In the data rows, zero lies at 7.5, halfway between 7 and 8.
Here are some numbered points:
< 8  5 10  7  9  9  7  4  8  9 10  5  1> 0
< 9  7  5 10  8  6  6 10  8  7  6  6 13> 1
<10  0 10  7 11  9  6  5  5  5  5  8  0> 2
< 7  9 11  6  1  8 10  5  5 11  5  6  4> 3
< 6  8 10  6  9  9  9  4  6  6  8  9  5> 4
< 8 10 10  7  9  9  6  6  1  8  7  6  5> 5
< 6  7 11  4  9  9 10  5  9  8  9  3  2> 6
< 7  7 10  6  9 10 13  6  5  7  9  5  4> 7
< 8  7  5  6  8  7  6  7  9  6  9  9 12> 8
< 3  6 10  8  7 10  5  4  5  8  8  5  4> 9
< 9  3  6 10  9  7 13  9  8  6  0 15 12> 10
< 9  7  6 10  0  6  8 11 10  8  1 13 11> 11
< 9  5 11  5 10 11  7  6  6  8  6  5  6> 12
<7 7 8 7 9 7 7 5 7 8 8 2 0> 13
< 7  9  8 10  5  5  7 12  0  7  8  9 10> 14
<10  9  5  5  6  4 11  8  9  6  2 10 13> 15
< 8  7 11  7  7  9  6  7  1 10 11  3  4> 16
< 8  4  7  9  8  6  7  7  9  7  6 10 10> 17
<10  7  5  8  7  6  6 10  8  6  8  8 10> 18
< 6 10 11  5 12  9  7  6  6 11  7  2  7> 19
< 7  6  9  6  6 10  7  5  5  8  9  6  5> 20
< 6  6 10  6  7  9  9  4  5 10  9  5  4> 21
New points follow, each followed by the numbers of its three nearest points above by angle, nearest first.
< 9  9  9  5  8 11  6  9  7  7  8  6  6> 12 5 16
<11  7  3  9  7  3  8  9 10  8  6  7  3> 18 13 11
<11  7  8  9  6  9  6  7 10  9  6  8 10> 11 1 17
<10  5  6  9  7  5  7 10  3  8  8  9 10> 14 18 1
< 8  7 10  6  9 11  6  6  9  6  8  5  3> 0 6 12
< 9  6 10  6 10  8  9  5  7  7  7  4  4> 6 12 13
< 7  8  9  5 10  0  7  5  6 10  7  4  0> 13 0 6
< 0  8  7  7  6  6  9 10  7  5  7  8 10> 14 11 15
<10  8  6  7  6  6  8  9  9  7 10  8 10> 18 8 1
< 7  7  9  8 10  4  6  6  7  5  7  6  0> 13 2 0
< 9  6  7  9  4  5  8 12  9  7  5  9 11> 11 18 1
< 9  7 10  7  8  5  6  6  6 11  8  0  0> 13 0 16
< 9  7  5  7  8  6  7  7  9  7  7 10 11> 8 17 15
< 9  8 11  5  8  9  8  5  6  8  5  3  4> 12 6 13
< 8  5  5  8  8  6  8  7 10  8  7  5 10> 1 17 8
< 5  8  8  7 12 10  6  8  8  9  8  0  8> 19 6 13
< 9  7 12  7  8 10  8  3  7  9  7  5  1> 0 21 6
< 9 10  7  9  6  6  8  9  9 10  8  6 12> 1 18 15
< 9  6  7 10  5 10  9  9 11 10  5  9 12> 11 10 17
< 9  6  7  9  3  5  8 10  8  8  8 15 10> 11 17 10
< 6  6 10  7 10  9  6  5  7  8 11  5  2> 0 13 6
< 9  9  5  8  6  5  7  8 10  6  5  7 10> 15 1 18
<10  9  8 10  5  7  9  9  9  7  7 12 11> 11 10 15
< 8  9 12 10  7  6  7 10  5 10  7  8 13> 14 1 11
< 8  6  6  8  8  6  7  9 10  0  8 10  4> 2 18 17
< 9  7  7  9  9  7  7  6 11  2 10  8 11> 8 18 17
< 0 10  8  4 10 11  9 11  3  8  8  2  5> 19 7 9
< 7  6  8  6 12 10  7  9  8  5  8  7  4> 2 12 6
<10  6  8  8  9  9 10  7 10  9  7  7 13> 1 17 10
< 8  8  7  9  7  6  6  9 10  7  8  5 12> 1 18 8
< 8  6  4  6  6 10  5 10 11  8  3  8  5> 11 18 2
< 8  6 10  6 12 10  6  4  5  6  6  6  2> 2 12 0
<10  8  7 10  3  7  5  7  9 10  8  9 10> 11 18 1
< 5  8 11  8  7  8  8 12  7  9  9  8 11> 14 1 11
< 6  9 10  7  7 10  6  4  7  8  7  5  5> 9 20 21
< 6  8 13  5  8 11  7  5  7  8  9  6  4> 6 21 20
< 9  5 10  6  6 12  6  7  6  8  6  5  7> 12 20 16
<11  7  5  9  6  7 10  8  4  8  6  6 10> 1 14 15
< 7  6 10  5 10 10  7  6  6  8  7  6  6> 12 19 21
< 6  5 11  7 11  9  6  4  7 10 10  5  4> 0 21 9
< 9  9 10  8  8  9  6  6  1  8  7  5  6> 5 16 20
< 6  8 10  5  8  0  8  5  6  9  8  5  5> 13 21 6
< 8  8  6  9  5  6  5  7 11  7  6  8 10> 11 1 18
< 8  7  5  9  5  6  7  8  4  8  8  9 11> 14 18 1
